0: [  0   7   1 -14  10   8   6   1  12  12  13   1]
1: [-14  -1 -12   6   2  -4  21  -3   7  11  14  -3]
2: [ -49   23   34  -43  -30  110   26 -125   -4   -3  -41   -8]
3: [  88   26  -14  -24   37 -105  -73  126   54    9   48   21]
4: [-15  12   1  -8   2  26  14 -16  -1   8  10   4]
5: [ -37   33   30  -37  -29  104   16 -110   -7    3  -41    2]
6: [-31  30  27 -30 -26  86  12 -93  -2   0 -33   2]
7: [ -15  -65  -49  127   -6 -125   67  109    4  -39   58  -31]
8: [-25   0  -2  17 -21  11  23 -20   3  -6  -6  -9]
9: [ 17  42  25 -39  -7  32 -32 -34  24   0 -12  10]
10: [ 22  22   7 -39  18   6 -15   8  21  18  11   8]
11: [ -2  28  13 -17 -12  21 -13 -29  18   0  -7  -3]
12: [  33  -29  -32   58   28 -116    0  127   26   -3   67    5]
13: [ -30   45   32  -74    1  109   -6 -100   -2   13  -33   17]
14: [-56   0   8 -11 -11  74  35 -72  -6  13 -10  -5]
15: [   9  -60  -63  112   16 -127   45  127   25  -12   81  -10]
16: [-11   8   3   0 -14  13   9 -24   9  -1  -2  -4]
17: [  0 -18 -24  23  16 -31  17  39  15   3  30  -2]

[-27 -36 -27  83 -16 -54  50  30  -5 -14  28 -22] 17 1
[-53  -8   5  -5 -13  84  45 -83 -18   4 -10  -5] 14 6
[  1 -14 -12  45  -9 -43  13  33  12 -20  21  -8] 17 1
[ 40  16  -7  10  13 -71 -25  65  44  -8  30  -1] 17 3
[ -33   47   41  -87  -14  127  -13 -127   -2   27  -48   10] 13 5
[-27  29  29 -27 -24  74  17 -85  -1  -8 -40  -1] 6 5
[ 41  32   7 -45  24 -21 -44  37  31  12  18  14] 10 0
[ 109   38  -12  -40   45 -119  -93  127   65   13   50   26] 3 12
[ 107   35  -13  -41   47 -117  -92  127   64   16   53   28] 3 12
[ 32  30   7 -39  18 -13 -37  23  28   9  13  11] 10 0
[ 29  10  -5  14   0 -60  -7  49  32  -8  19 -10] 17 1
[100  51   1 -55  46 -91 -88 125  56  20  52  24] 3 12
[ 16  -8 -15  16  19 -45  -3  52  15   8  34   8] 17 1
[-40  -6   4  -4 -11  64  35 -65 -10   3  -8  -2] 14 6
[  41  -17  -40   45   30 -127  -11  127   36   -4   62    0] 12 15
